Here are some points:
{ 13,   3, -34,  10, -14,  13,   7,   9,  11,  24, -17,   1,  12,  19,
   2,   2,  14,  -5, -27,   1, -10,  43,  15, -16,   2}
{-23, -28,  15,  11,  -9,   4,  -4,  -9,  -3, -43,   8,   8,  18,  11,
   4,  -2,  13,  14, -11,   6, -17, -10,   5, -16, -34}
{ 25,   0,   1,  22, -20,  -2,   0,   8, -12, -10, -28,  -6, -20,  10,
  -5, -10,  -7, -10,  22,  25,  10,  14, -15,   2,  22}
{ -2,  13,  -5,   0,  24,  -7,  -7,  13, -27,  10,  -5,  -6,  -9,  -1,
  -8,   1,  18, -14,  19,  15,  10, -11, -12,  13,  16}
{ 23,  29, -21,  12,  47,  -2,  12,  27,   3,   3,   6,  -6,   8,  -3,
   9, -29,  30, -36,  22,   9,  18,   9, -17, -24,  29}
{ 23,   0,   9, -11,  17,   1,   6, -11,  15,  17,   4,  -5,  -4, -14,
   3,   5,  -7,   3,  15, -10, -18,   7,   1,  -4, -20}
{-10, -11,  18,   8,  -1,  -5,   4,  -3,  10, -18,  -5, -11,  13,  11,
 -17,  18,  -2,  10, -11, -14,  22,   0,  15,  -4, -17}
{ 19,  15,  17,   8, -27,  -9,   5, -27,  21,  24,   4, -13,   1, -17,
 -17,  26,  -3,  21, -24, -11,  -8,  13,   2,   5,  -3}
{  4,  -9,   7,   8,  -5,  -7,   4,   0, -32,   7, -16,  -4, -49, -25,
   0,  30,   3,   8,   0,  14,  47, -15,   7,  32,  40}
{-11,  -7,  -7, -33,  12,   6,  -3, -11,  36,   5,  22,  30,  12,  -2,
  15, -22,  -2,  20, -32,  -6,   1,  11,  -6,  14, -20}
{ -5,  -5, -16,  -3,  63,   9,   1,  14,  -9, -60,   3,  48,   8,  18,
  37, -50,  40, -25,  20,   2,  -4,  15, -54, -24, -28}
{ 10,  -2, -27, -40,  48,   9,   7,   0,  24, -31,  25,  29,  -3,  11,
  42, -28,  23, -27,  -7,   6,  11,  18, -35,  -9,  17}
{ 12,  20, -16,  14, -10, -11,   3,  10, -17,  15, -16, -26, -12,   3,
 -16, -11,  27,  -8,  16,  12,  -4,   4,   4, -11,  40}
{  3,   0,  -5,  25, -32,   6,  20,  -5, -10,  35, -14,  -8,   6,  16,
 -10,   5, -22, -12, -35,  10,  -4,   8,  11,   2, -15}
{ -7, -21,  28,  15, -34,   1, -14, -30,  23,  19,  -4,  14,  10,  -7,
 -26,  25, -25,  24, -35, -12, -31,  31,   5,  -9, -23}
{-17,  11,  21, -15,  44,   8, -14,  17, -17, -38,  30,  25,   3, -23,
  34, -21,  28, -13,   8, -11,  14, -51, -30,   8,   4}
{-25, -36,   2,  -5,  10,   7,   6,  13, -11, -41,  19,   8,  13,  12,
  25, -13,  -2,   4,  -3,  -5, -13,  -3, -13, -18, -44}
{ 15,   8, -24, -37,   2,  25,  -3, -32,  34,  51,  14,  39,  63,   0,
   9,  13, -25,  27, -45, -57, -55,  66,  18, -11, -45}
{-12, -23,  23, -49,  38,   4,   3,  -5,   3, -42,  29,  23,  10,  -7,
   9, -26,  10,   7,   1, -26,  -3, -31, -32, -12, -23}
{ -6, -31,  31,  33, -49,  17,  -8, -13,   2,   8,  -6, -20,   5, -27,
 -20,  21, -65,  20, -28, -32,  -9,  -5,  20,  10, -20}
{ -3, -26,  19, -20, -10,   0,   8, -21,  20, -10,  20,   9,   4,   0,
  13,  22, -20,  17, -33, -37, -27,  11,  32,   9, -40}
{ -8,   3,  17,  42, -57, -15,  -2,   1, -31,  30, -44, -49,  -2,   4,
 -30,  57, -37, -11, -13,  -7, -10, -14,  50,  -6,  -5}
{-13,  22,   4,   1,  16,  -2,  -1,  23, -16,  -1, -24, -36, -15,   6,
  16, -17,  24, -16,  28,  21,  37, -39,  11,   9,  68}
{ -7,   1,  28,  -7,  14,  10,   9,   5, -15, -28,  12,  -1,   3,  29,
  17, -20,  17, -14,   8, -14, -11, -15,  -3,  -6, -14}
{ -4,  27,  15,  28, -32,   4,  -9,   0, -32,  45, -15, -59, -55,  -3,
 -16,  32, -18,   5,  39,  15,  10, -49,  16,  38,  46}
{ 21, -19, -34, -67,  48,  23,   8, -13,  48, -10,  19,  79,  65,  14,
  25, -32,  -1,  20, -22, -32, -72,  75, -12,  -8, -80}
{ -8, -29, -14, -13,  22, -17,  16,  16,  -3, -31,   7,  14,  -4,   8,
  33, -12,  24, -19,   2,  12,  25,  11,  -9,  -3, -13}
{  5, -19, -12, -18,  48,   2,  -4, -13,  53, -34,  21,  80,  43,  15,
  11, -17,  -1,  32, -10, -44, -44,  58, -35, -22, -77}
{ -6,  -2, -17, -33,   9,  17,   9,  -6,   2,  14, -13,  -7,   6,  26,
  -4,  -6,  -8,  -7,   0,   7,   4,  -4,  16,   7,   0}
{-13,  35, -49,  55, -50,   8,  18,  26, -56,  62, -66, -91, -28,  29,
 -23,   2, -23, -33,  32,  24,  31, -17,  22,  63,  92}
{ 11,  -9,  -5,  36, -13, -27,   0,  13, -39,  -6,  -3, -38,  -1,   8,
  -7,   9,  10, -15,  11,  30,  27, -11,  11,  -1,  37}
10 more points follow, each with its number after it:
{-14,  12,  17,  20, -34, -32,  16, -31,  -3,  34, -24, -40,   8,   7,
 -47,  55, -30,  17, -12,   5,   0,   2,  43,  -3,   6} 0
{ 13,   4,  18,  37, -11,  19,   1,   1, -42, -11, -11, -28, -35,  -6,
 -26,   3, -20,   5,  -1,   1,  32,  -5,   0,  16,  53} 1
{ -3, -26,  13,  17, -56,   0,  -7,   7,  -3, -14, -17,  36, -11,   5,
 -15,   2, -29,  14,  -9,  18, -42,  41,  16, -32, -57} 2
{ 14,  11,  27, -21,  12, -18,  10, -13, -14,  12,   9, -14, -11, -19,
  -9,   8, -15,  17,  13,  -8,  13, -18, -13,  33,  24} 3
{-17, -15,  60,  14, -45,   9,  17, -26,  22,  -9,  22, -10,   0,  -8,
 -27,  23, -27,  -2, -34, -20, -35, -23,  23,  -2, -23} 4
{ 12,  37,  42,   4, -11, -12,  -1,  -4, -22,  14,  -7, -40, -32,   1,
 -26,  27, -14,   9,  19,  -6,  14, -52,  10,  10,  22} 5
{  7,   8,   5, -19,  14,  -8,  13,   6,  11, -29,  14,  19,  -4, -12,
 -19, -11,  -9,  -1,   0,   5,   3, -12, -26,   7,  -3} 6
{ 13, -25,  35, -12,   5,  -2, -16, -31,  21, -15,  24,  19,   9, -22,
 -17,  15,  -4,  26, -21,   3,   3,   2, -12,   1, -23} 7
{ -5, -25,   1,  29,   9, -43,   3,  19, -67, -10, -38, -39, -34,  34,
 -25,  -4,  14, -22,  41,  51,  42, -50, -12,  40,  31} 8
{ 11, -10,  30,  34, -44,  11,   0,   0, -21,  25,  -1, -24,  -3, -10,
  -8,  24, -19,  -4, -10,  16,  -5,  -8,   0, -12,  -7} 9
Which three of these numbered points are nearest to each point below, looking only along the 2 directions in which the first points spread most? Their numbers follow each, nearest first.
{ 24,   7,  17,  49, -84, -14,  14,   9, -31,  48, -15, -75, -30, -15,
 -35,  57, -62,  19,  -4,  19, -26,   9,  93,  12,  14} > 0 9 5
{ -3,  -1,  18,  10,   1, -24,   1,  10, -10, -22,  14, -34, -32, -22,
 -10, -31, -10, -30,  47,  49,  31, -77, -25,  60,  64} > 8 1 5
{  6, -17, -30, -17,  17,  18,  15,  -8,  33,  -5, -10,  39,  23,  -6,
  14,  -4,  21,  17, -33,  16, -16,  54,   0, -31, -24} > 7 6 2
{ 13,   5, -21,  16,   6, -37,  13, -15, -21,   6,  -7, -28, -47, -14,
 -14, -12,   7, -24,  38,  36,  38, -23, -17,  38,  77} > 8 1 5
{ 11,  -3,  39,  13, -31,  11,  -8, -18,  11,   8,  -8, -15,  -9, -14,
  -2,  39, -15,  31, -20, -14,  -6,  20,  33, -23, -18} > 4 2 9
{  9,   2,  16, -51,  22,  12,   1, -17,  67, -13,  24,  57,  17, -14,
   2, -19,  -7,  14, -39, -29, -32,   8, -29,   0, -41} > 7 2 6
{-29, -27,  18, -13,  13,  -2, -24,  16,   9, -49,   6,   9, -13,  10,
  19, -31, -13,  -3,  -8, -17,   5, -32,  -9,  18, -18} > 6 7 3
{ 17,   0,  -3,  -9,  18,  14, -11,  -4,  27,   8,   6,  19,  19, -22,
  10,   9,  -9,  14,   2,  -4, -10,  11, -10, -11, -17} > 7 6 2
{ -9,  -3,  30,  32, -15,  -1,   1,  10, -30,  -3,  -6, -40, -27, -12,
  -5,  16,  10, -19,  36,  18,  20, -35,  -6,  22,  26} > 1 5 8
{-14, -17,  20,  16, -52,   3,  -1, -14,  23,  15,   5,   1,   5,  -8,
 -20,  41, -44,  14, -17,   4, -24,  11,  35,   0, -28} > 4 2 0
{ 12,  36,  -2,  -4,   8,  21,  -6, -15,   5,  27,   1, -16,  -3, -27,
  -3,  11,   8,  -6,  -1, -28,  12,   1,  -7,  13,  40} > 3 9 5
{  9,  10, -51,  41, -18,   5,  -2,  18, -32,  34, -30, -30, -28,  10,
  -7,  -5,   9, -15,  38,  21,  22,  20,  17,  -2,  27} > 1 5 3
{-26, -12,  60,  22, -57,  11,   0, -13,  12,   7,  -4,  -8,   3,   9,
 -12,  41, -50,  33, -43, -27, -28,  25,  23,  -8, -37} > 4 2 0
{  7, -21, -67, -35,   4,  14,  21,  13,  28,  -1, -19,  49,  25,  36,
  20, -49,  16, -11, -13,  -6, -58,  79,  -5, -17, -20} > 7 6 2
{  5,  -5,  26,  26, -21, -28,   1,   0, -18,  13, -18, -24,  -1,   0,
 -28,  25, -15, -14,  -7,   8,  13, -17,  26, -12, -12} > 9 5 3
{  8, -18, -27,  28, -56,  29,  22,  42,  -1,  24, -37,   0,   3,  30,
  -1, -13,  -4,  -8,  -9,  14, -50,  56,  38, -34, -27} > 4 2 9
{-15,  14,  -3, -20,  31,  12,   6,   2, -10, -12,  16,  11,  15,  -6,
   5,  -9,  34,   0,   3, -16,   3,  -5, -38,   2,  16} > 6 3 7
{ 18,  -7,  48,  42, -62,  -6,  -9,   3, -12,  22,  -8, -43, -29, -27,
 -40,  47, -49,  23, -28, -12,  -1,  -8,  40,  13,  34} > 0 9 5
{-16,  -7,  25,  27,  15, -22,  -6,  24, -28, -11, -13,  -4, -24,   1,
  -1,  -3,  16, -23,   3,  17,  57, -39, -21,  21,  54} > 8 1 3
{ 16,  -1,   7,  -4,  17,   2,   6,  32, -29,  25,  -3, -21, -48,   3,
  -6,   4,  -3, -26,  52,  36,   6, -49,  -8,  40,  59} > 8 1 5
{  8, -16, -24,  -6,  15,   6,   3,  -7, -18,  21, -30, -11,  -8,  18,
   0,   1,  -3,   1,  32,  24,  24,   5,  -9,  15,   3} > 3 6 1
{  8,  -4,  -4, -32,  49, -10, -14,  22, -35, -78,  33,   3, -65, -18,
  33, -46,  40, -23,  41,  25,  70, -66, -55,  40,  67} > 8 6 3
{ 13,  19,  45,  30, -54,  -5, -21, -47,  32,  29,   8, -25,  28, -33,
 -42,  69, -19,  38, -26, -11, -32,  29,  49, -38, -57} > 4 2 0
{-26,  18,   0,  -9, -32,  20,  -2,  -4,  36,  17,   6,  35,  52,  26,
 -16,  -8, -35,  -3, -51, -46, -42,  24,  27, -28, -59} > 2 7 4
{  4,  -4,  71,  51, -36, -31,   1, -27, -41,  25, -10, -35, -40, -13,
 -31,  59, -18,  15,   2,   6,  21,  -1,  32,  -3,  10} > 0 9 5
{  9,  13, -13, -21,  29, -25,  -1,  28, -40,  -9,  -3, -25, -25,   6,
   4, -18,  15,  -9,   8,  34,  47, -37, -26,  29,  47} > 8 1 3
{-26,   1, -25,   7, -41,   0,  20,   4, -22,  20, -24, -11,  -4,  19,
 -14,   7,  15,   3,  -7,  15,   4,  22,  33,  15,   0} > 9 3 5
{ 13, -19,  26,  14, -31,   7,  10, -11,  -7,  15, -13, -25,   2,  -4,
   3,  44, -30,  21, -14,  23,  11,   6,  26,  19,   1} > 9 0 4
{  5,  18,  53,  24, -14, -18,   2, -34,   9,   8,   4,  -6, -18, -40,
 -38,  41,  -4,  27, -10,  -6,   4,  -9,  -4,  -7,   6} > 9 4 3
{-12,   7,  25,  -8, -14, -11,   5,  -2,   3,  20, -17, -25, -14,   7,
   6,  21, -11,   0, -15,   5,  43, -23,  42,  53,  45} > 5 1 9
{-20,  -7,  78,  51, -32, -11,  -5, -23, -25, -30,   6, -28, -17, -28,
 -15,  46, -18,  20,  -8, -30,  16, -38, -20,   6,  13} > 9 5 3
{ 20, -10, -30, -32,   5,   4,  -1,  -7,  67,  66, -16,  41,  21,   9,
  -2,  13, -32,  28, -58, -32, -14,  51,  25,  -9, -41} > 2 4 7
{ 13,  13, -16, -13,  11,   8,  -2,   2,  26, -18,  11,  37,   8,   4,
  -1, -21,  -8,  14,  24,   0, -30,  22, -10, -31, -53} > 7 6 2
{  6,   8,  30,   5,   6,  -3,   1, -11,   6,  -5,  19, -14,   8, -14,
 -27,   4,   4, -27,  15,  -4, -17, -45,  -8,  28,   8} > 3 6 9
{-18, -21,  15,   1, -46,  20,  19,   3,  12,  17, -12, -12, -14,  11,
 -14,  36, -24,  -2, -11,  -3, -21,   0,  51,  23, -21} > 4 9 0
{  5,  17, -23,   7,  17, -14,   8,  24, -13,  -1,  -6, -41, -10,  14,
  25, -31,  22, -22,  34,  29,  27, -25,   5,  25,  59} > 8 1 3
{  5,  24, -17,  43, -41,  19, -14,   5,  -3,  37, -32, -25,  -3,   7,
  -6,  -3,  -5, -20,  20, -14,   0,  28,  35,   5,  13} > 9 5 1
{ -8,  14,   7,  35,   2,  -9,   9,  -6, -16,   4,   2, -40, -17,  -9,
  -5,  11,  19,  -4,  19,  27,  37, -41,   4,  28,  52} > 1 8 5
{ -4, -20, -33,  47, -42,   9,  13,  33, -45,  17, -32, -46, -31,   2,
   4,   1, -31, -19,  -3,  17,   6,  11,  41,   7,  25} > 5 1 9
{ 24, -37,  31,  21, -50,   2,   5, -13,  13,   2,   4, -22, -22, -11,
 -29,  34, -54,  17,  -8,   9, -21,  17,  19,  11, -19} > 4 0 9
